Where one turn sends some rows of the set: a few examples, then the rows asked:
Z336: [ 22  -4 -25  21  19  30 -26 -18 -11  -2 -12   3 -44 -47 -23]
Z506: [ -2   3  -7  30   2 -15 -13 -28  28  -9  23 -39 -13 -19  28]
Z314: [ 12  21   0  26 -11 -23 -12 -12  26   0  20 -31   1 -33  24]
Z70: [ -9   8 -23  -8 -24 -55 -25 -31 -23 -19   8  18  22  -4  -7]
Z964: [ 14  -7 -13   6 -38 -37  30 -21   1 -22  14   1  -6  18 -47]
Z658: [  7  31   8  -2   2   0 -34  25 -43 -47  47 -14  -3  -3 -17]
Z963: [ -8  -4 -26 -20  -7 -27 -12 -16 -20   8 -48 -10 -14  33 -19]
Z666: [  4  45 -15  -5 -34 -42  27  16 -18  -7 -11  -1 -15 -28 -21]
Z184: [-11  16 -14  11  -4  -9 -15 -21 -17 -27  -4   2 -24 -75 -15]
Z816: [-23   2  14  20  14  24 -46  -4  11 -25  16  25 -15 -14   9]
Z366: [  5  23 -15  34  18  21 -30 -19  -2 -13  -3   5 -31 -59 -25]
Z714: [ 33  14  -4  31  -6  -4 -20  -1  30  17  14 -28  -6 -21  20]
Z741: [-12   5  13  19  12  28 -48   4  12 -16  15  30 -14 -16   5]
Z9: [ -4  27   0   8  27  35 -38  19 -28 -36  33  -6 -20  21 -28]
Z643: [  1  29 -14  32  13  14 -30 -20  -2 -16   1   7 -26 -66 -22]
Z676: [ -1  21 -19  34  21  21 -28 -26  -3 -15  -2   2 -35 -56 -23]
Z628: [ 23  17 -15  13  -2  11 -25   0 -12   0 -12   7 -23 -69 -23]
Z18: [  1  22  -5  -8 -22 -51   8  12  -1 -11 -24 -38  -9  33 -22]
Z402: [ 29  32 -12   2   5   2  -6  14   9  12  30  -8 -42  45 -51]
Z614: [ 17  19  -6  -5 -21 -42   2  20   0   3 -29 -35 -12  37 -26]
Z178: [ 34  11 -23  -3 -26 -31 -38  -4 -15  15  -3  29  24  -2 -18]
Z564: [ 14   8  -9  -2  -9 -32   2  11   1   1 -29 -40 -20  48 -25]
Z756: [ 24  30   9   1   7  16 -39  33 -40 -31  43 -10  -9   7 -22]
Z61: [-17  13  20  19   5  19 -47   9  11 -17  18  31  -5 -23   7]
Z134: [-13  48   9   1   6  11 -33  28 -32 -47  37   1   2  -4 -25]
Z387: [ 32 -13 -17  11 -29 -19  25 -15   3  -8  10   5 -12  29 -54]
Z835: [ 36 -21 -36   5   4  -4 -39 -23 -14  16  -6  18  -6  31 -17]
Z683: [-10  22 -15   3  11 -13   2 -16   3 -21  39 -23 -49  48 -39]
Z823: [-19   5 -22 -23 -14 -38  -7 -16 -23   3 -45  -9  -6  21 -16]
Z852: [  9  41   6   6  12  28 -40  35 -28 -29  31   2  -6   7 -32]
Z185: [ 44  26 -23   4 -13   0  14  24 -10  25 -24   2 -35   1 -33]
Z641: [ -6  12 -20 -22 -22 -37 -11  -3 -22  10 -48  -4   1  17 -21]
Z375: [ -4  19   3  -1  13   6 -31  12 -45 -55  48 -21 -14  10 -15]
Z811: [  3   5 -24 -21 -12 -25 -14  -3 -19  20 -49  -3  -7  30 -22]
Z644: [-22  48  -4  -6 -14 -44   8  -3  -1 -29  43 -15 -25  16 -36]
Z899: [ 30  -3 -12   7 -40 -30  27  -9   2 -12  12   6  -1  18 -52]
Z498: [ -9 -22 -38   1   3 -27 -29 -51 -19 -21   5   6  -6  26  -7]
Z909: [ 22  -1 -10  33  10   4 -18 -19  31   9  16 -37 -19  -7  23]
Z984: [ -2   8 -10  -5 -12 -43   8   2  -1 -13 -23 -43 -20  46 -22]
Z372: [ -6  25 -19  33  17  15 -27 -28  -4 -21  -1   4 -29 -63 -22]
Z997: [-25  32   5   4  20  17 -31  11 -31 -54  39  -8 -12  12 -22]
Z51: [-29  14 -29   0  -7 -35  34 -25 -21 -32  -4 -20 -42   0 -12]
Z429: [-26  10  17  18   8  16 -44  -2   8 -26  20  26  -8 -22  11]
Z570: [ 16  14   0   3  21  23 -37  20 -42 -39  43 -16 -21  19 -20]
Z910: [ 17 -16 -16  10 -27 -25  27 -26   3 -21  12   1 -15  29 -48]
Z211: [ 10  -4 -37   9  14   6  18 -15 -10  -1 -20 -16 -62  27 -22]
Z598: [ 18  60   1  -5 -22 -29  -1  27   4   3  34   0 -17  14 -50]
Z985: [-11  -5 -25  17  17  12 -18 -37 -14 -28  -5  -7 -44 -49 -13]

Z997 turns into Z134
Z185 turns into Z211
Z564 turns into Z984
Where do these go?
Z336 turns into Z985
Z506 turns into Z314
Z658 turns into Z756
Z676 turns into Z372
Z402 turns into Z683
Z899 turns into Z387
Z641 turns into Z811
Z498 turns into Z70
Z429 turns into Z61

Where one turn sends some rows of the set: a few examples, then the rows asked:
Z521: [  0  15  34  -6 -16 -10  -7 -20 -28 -19  21   0 -52 -38  14  -1  -1  15
  27 -10  -7  36 -14 -48 -16 -35   5 -12 -21  -7 -44 -19  33  -3 -10  -4
 -13   4 -37   1 -34 -36  22  60 -18 -44 -45  13 -47  24 -37  -3  36 -11
 -30  17  42   9  -2]
Z337: [-19  -5  62  23  -7   4   9 -25 -48 -10  14  41 -17  -4  14  24  -7  40
  16  -4 -61  10  -4 -10  10 -13  14  13   2  33 -61 -20 -29  25 -38   7
 -13  -4 -50   0 -51  -4   8  26 -16 -42 -32  20 -37  22  -1  17   8  26
 -16  60 -21  30   9]
Z228: [ -7   5  18  44  11 -36 -19 -26  22  40  33  30   4 -20  15  -8  36  -5
   1  -6  -1 -48 -12   5 -32 -62 -17   1 -33  10 -43  -8  52 -17   9  27
 -22   6  34   5 -36  15  13  55  49  -5 -41  21   4  -6  -8  14 -20  -7
  33  16  -1 -49 -44]
Z841: [ -8   2 -14   9  31 -31  11 -19  26  18  34  50  -7 -16   7  -2   0   9
  14   2 -13 -45 -19  41 -25 -36 -14  12 -36  19 -42  44  43  -9  11  -3
   5  -4  18  17 -71  -9   0  82  18 -29 -18  -1  -4 -11   2   5  21  -3
  34  -8   3 -19 -19]
Z39: [ 22 -17   1  54  48  -5 -10  -4  11  19  40   8   9 -24  13  -8  47  -1
  19  -2 -11  12 -11  35   7 -21  15 -23 -77  61 -51 -23   5  -2 -23 -20
  64  -3  -5  -4 -64 -36  27  49  10  11 -19  15 -34   2 -28  37   4  -8
  19  -9   6  -5 -32]
Z26: [-19  20  69  45 -14   1 -33 -41 -40   0  10  34 -33   6  23 -11 -35  30
   7  -5 -36  -6   5   5 -11   0  11  31  10  27 -52 -50 -29   7 -14  15
 -31 -30 -61   4 -58  33  -8  28 -18 -19 -51  23 -14  22  -5  30   3  12
 -14  38  -9   1  -4]
Z477: [-11  29  14  33 -38   5  -9  -2 -15  18  11  -5 -42 -22  21  -8   0  44
  22 -57   1  -1 -24 -34  17 -30  -2  -3 -36  46 -48 -39  15  -7 -11  -3
   0 -10 -71  -7 -54   4  -4  51 -20  -5   1  44 -17  48   8  11  47 -57
   5  13  41  15   8]
Z629: [-19   8  77  42   1  10 -27 -38 -22  21  13  16 -22 -36  13  18   3  51
  14  -6 -49  18   3 -20  27 -55   1   7 -29  35 -40 -43 -20  29 -24  33
 -13 -14 -56 -27 -46  25   8  32  -9 -32  -5  14 -43  45   5  42  17  15
 -31  26 -21  26  11]
Z224: [ -5 -25   0  25  21 -13  27 -26  24  32  21  20  -8 -31   8 -12  32   6
  20 -24  -7 -45 -14   7  -3 -53 -17  -2 -58  43 -54  -3  63  15  21  38
  60 -16  -9 -10 -40   1  13  70  30  -1 -20  47  15  -1 -10  27 -18 -14
  27  37 -31 -27 -50]
Z680: [ 23  -8   7  40  49 -13 -15  12  30   5  52  13 -15 -42  10 -20  17 -16
  31 -32 -22 -33 -11  27   9 -49 -25 -10 -43  49 -42  31  12  -2   9   0
  29   0  -2 -11 -44 -25  13  51  26  11 -14  38 -16   0   0  15  -6   6
  33 -12   6 -22 -38]
Z426: [ 14 -12  -3  58  53  -6 -17 -20  13  23  31  18   4 -38  18  -3  39  -8
  19  -6 -13   3 -18  41  -7 -41   8 -24 -68  70 -60  -8   8  -7 -27 -12
  50   6  -4 -11 -61 -46  17  61  23  29 -16  20 -19   2 -22  17  12 -11
  22  -6   4  -8 -29]
Z456: [ -5  17   5  11  35 -32  -6 -36  23   5  45  55   7 -21  19  14  -8   5
  21   6  22 -43 -37  26 -27 -37  22  11 -21  55 -46  19  27 -16 -17  20
  11  22   5   6 -99 -32   8  69  30   1  -2  15 -22 -20 -23  15  28 -12
  11  -9  -5 -20   1]
Z129: [-17  14  66  55  -7  10 -21 -31 -34  22   8  26 -53   3  -5  -1 -12  51
  -4  -4 -32  12  23 -10  -3 -37  30  21 -45  20 -36 -49   3   8 -12  18
  -1 -43 -58   7 -53  37  -4  45 -16 -42 -29   4 -28  34 -27  60   3   4
 -40  55  -8  13 -16]
Z722: [ -9 -17  54   0 -69  24 -12 -32  52  24  29   6 -39   0   2   7 -16  54
 -35   9  -2 -44  -8   2  18 -30  -9 -18 -35  47 -50 -44  23 -13   1  52
 -26 -37 -24  31 -41  25 -10  42  30 -23 -70  17 -48  36  19  15   1 -13
 -19  37  19   6 -15]
Z749: [  3 -32  32  29  17 -26 -10 -41  31   1  34  -7  18 -22  15 -38  29  31
 -10   1  -9 -37  -1   0 -23 -13  -3  -3 -65  51 -73 -54  53  10  17  45
  54  -1 -21 -36 -40  13 -10  62  -1  10 -24  25  23  20 -35  21   3 -20
  26   4 -26 -28 -40]
Z317: [-48  14  54  10 -27   8  10 -37 -17  34   2  -3 -12 -29  21  17 -30  39
 -11  29   7   8  -4  10   8  -1   4 -30 -30   8 -27 -23  -1  28  -8   0
  12 -11 -52  14 -25 -37  23  28   5   7 -62  28 -71 -10   1   6   4   1
 -40 -13  26  31  12]
Z559: [ -9  -4  35  30 -31  27 -11 -25  -1  16   5 -22 -15 -22  25  -7  23  80
 -37  13   1 -22  14 -26  13 -14 -35  -4 -18  40 -50 -26 -16  22 -25   8
  26 -12 -34  40 -11 -26  -2  38 -26   2 -20  28 -46  48 -11  39  24 -19
 -40  14  37  22 -19]
Z675: [ -2  17  46   6 -51 -21  21 -14  26  26  14  23 -12 -15  27  12  -9  23
 -28  11  20 -42 -23  35  47 -11  38   8 -29  19 -38  15 -31   1 -39  21
 -25 -24 -38  60 -60  24   4  18   7 -18 -53   6 -49  25   3  15  -5   5
 -27   9  12   9 -35]
Z923: [-30  29  60  18 -48 -30  23 -13  22  12  11   4 -11 -20  30   7 -34  18
 -40  25   4 -25 -25   3  38 -17  51  17 -20  22 -51  -8   0  31 -50  47
 -26 -15 -45  40 -41  17  14  12 -17 -15 -49  37 -38  11 -34  19   0  -1
 -36  11  25   6 -30]
Z566: [-23  -6  65  -7 -17  25  19 -32   8  24   5 -14  -2 -33  30  -3  -8  13
  -7  31   3 -16   1  25  34  -5  -1 -14 -50  29 -24   1 -29  16  11   0
  18 -24 -53   5 -32 -26  11  26  13   6 -81  14 -66   9   9  13  -3  22
 -15  -9   2  42  -4]
Z546: [-29  22  60  16 -42  -6   5  30 -20  22  30  25  -4   9  20  -8  14  11
  17   3  10 -20  12 -23   4 -41  16  -9 -43  41 -38 -29  26 -12 -55   8
   9 -55 -66 -24 -42   8   1  12 -15  -9 -23  40 -26  28 -28  19  13 -36
  17  81  25 -16 -22]
Z898: [-32  42  61   1 -21  -4  14 -47 -17  19   6  24  12 -36  38   1  -4 -18
  23  33   5  15  -7 -27   0 -25 -10  15 -10  19 -51 -24  38  23 -51  17
 -28 -44 -58 -26 -37  19   9  50 -35 -26 -42  15 -13  27 -36 -17  10  -9
  -1   4  22 -23 -31]
Z404: [  -2   20    8    5   25  -30   -9  -35   31   10   60   51    8  -20
   21   19   -7    4   12   10   25  -30  -44   26  -19  -19   11   11
  -19   57  -43   -3   25   -4  -19   16    7   17   -3    9 -105  -21
   16   58   27  -15    6   11  -33  -17   -2   25   29   -7   11  -32
   -5  -15   17]
Z146: [ -7  14  32  47   7 -27  -9 -36  25  10  54  45   5  -6 -15   1   9  21
  -6 -15   1 -48 -17   1 -30 -31  25 -12 -30  48 -65 -23  62 -28 -17  32
 -19  21  27 -12 -50   5  -6  76  42  -7 -28  18  13 -12 -42 -19 -31 -14
  12   7   4 -35 -45]
Z587: [ 13 -21  40  10 -41  38   8 -39  17  18   0 -22 -32 -32  15  -7  34  61
 -34   7   9 -14  17 -21  27 -17 -25  -5 -35  25 -56 -13 -10  23  -9  26
  19   0 -28  30   1 -14 -25  51  -6   7 -46  19 -40  53   4  31 -16   0
 -35  14  -9  18 -47]
Z105: [  1   4  34  40  -6 -25   7 -31  20  -1  70  40   3   3 -18  14   8  22
 -24 -10   2 -32 -17 -13 -40 -11  28  -9 -30  36 -68 -32  62 -22 -25  29
 -22  23  31   2 -48   5 -10  63  40 -20 -24  19  -3 -14 -35  -6 -36  -6
  14  11  -2 -35 -35]
Z529: [-32 -13  56  31 -62  19 -10 -12  45   2  31  -7 -28   0  -2  -1 -15  67
 -18  23 -18 -24 -10  10  28 -19  -5 -22 -34  45 -60 -53  13  -8 -34  59
  -3 -70 -23  11 -34  21  -4  35 -14 -18 -54  41 -42  30  -9   4  15 -20
 -19  44  36  12 -15]
Z670: [  2 -27  23  26  27 -33 -16 -33  31   9  28  11   7 -26  11 -40  36  25
  -5  -4  -8 -43  -2  11 -27 -40  -3 -11 -65  59 -79 -35  54   5   7  39
  57   8 -16 -35 -40  -5  -4  70  14  12 -17  17  30  18 -43  13  10 -20
  14  23 -20 -22 -47]

Z923 turns into Z317
Z105 turns into Z404
Where do these go?
Z477 turns into Z546
Z675 turns into Z566
Z670 turns into Z146
Z629 turns into Z129
Z841 turns into Z680

